In the data rows, the value 128 means zero.
Here are some points, each followed by its number:
169 77 95 122 101 135 94 115 0
158 82 107 160 114 167 88 113 1
143 30 89 100 108 131 97 136 2
175 122 96 125 101 84 130 116 3
105 103 150 121 162 224 118 125 4
18 196 180 178 176 103 160 144 5
111 105 154 121 140 131 113 138 6
90 94 154 144 187 149 131 203 7
116 115 149 86 132 163 93 143 8
139 174 132 182 81 86 193 138 9
166 100 118 137 80 103 130 103 10
102 116 117 66 121 158 117 111 11
93 142 170 151 140 142 155 111 12
180 143 123 128 128 105 146 129 13
100 164 141 102 106 96 135 110 14
174 159 92 150 143 124 159 113 15
66 192 163 174 177 96 164 137 16
152 140 96 97 30 114 154 98 17
109 181 135 159 70 121 174 113 18
110 120 177 112 137 155 140 113 19
139 162 115 152 106 128 154 108 20
165 58 59 98 79 137 91 97 21
Which point above is nearest to each new point, looking only along the 2 directions in which the numbered points spread most? Its number follows each.
62 90 137 62 149 175 124 159 4
172 65 81 54 130 161 87 114 2
127 109 206 93 140 156 96 173 4
111 77 155 102 145 161 83 182 4
82 152 170 166 117 175 158 208 12
142 136 194 139 141 150 159 136 12
184 134 102 148 75 72 131 72 17
100 125 146 124 128 138 131 128 19
155 107 121 156 109 122 122 111 13
172 74 82 66 99 154 53 124 2
213 84 105 76 107 135 90 105 21
133 175 126 128 136 72 194 92 18
136 201 115 159 154 70 143 133 18
160 131 69 122 97 112 107 102 10
62 120 110 157 130 146 125 131 19
89 147 155 143 152 115 120 119 12
157 150 115 198 128 72 163 118 18
137 78 114 24 145 228 97 131 2
142 101 81 119 100 118 125 132 10
123 128 114 162 139 114 134 101 14
198 81 127 62 99 150 81 145 2
80 111 225 122 158 192 123 146 7
87 132 180 181 158 166 101 144 7
128 150 138 146 149 110 144 134 14
76 255 221 192 197 82 195 166 5
97 141 125 165 112 129 140 129 14
87 174 130 157 140 105 157 140 12
156 184 120 161 117 90 159 120 18
169 54 94 87 108 166 76 133 2
167 114 102 113 116 159 73 112 1
137 49 134 55 106 198 94 152 2
100 133 157 106 146 129 127 123 19
115 183 149 174 142 68 154 95 18
165 143 164 112 136 118 138 166 14
126 90 64 84 131 161 98 123 1
148 63 108 83 142 186 67 153 2
152 113 77 109 83 88 88 103 10
96 169 114 167 102 115 144 126 14
147 101 123 153 98 95 152 84 13
133 111 119 140 135 119 141 102 13
194 144 105 79 110 107 85 131 10
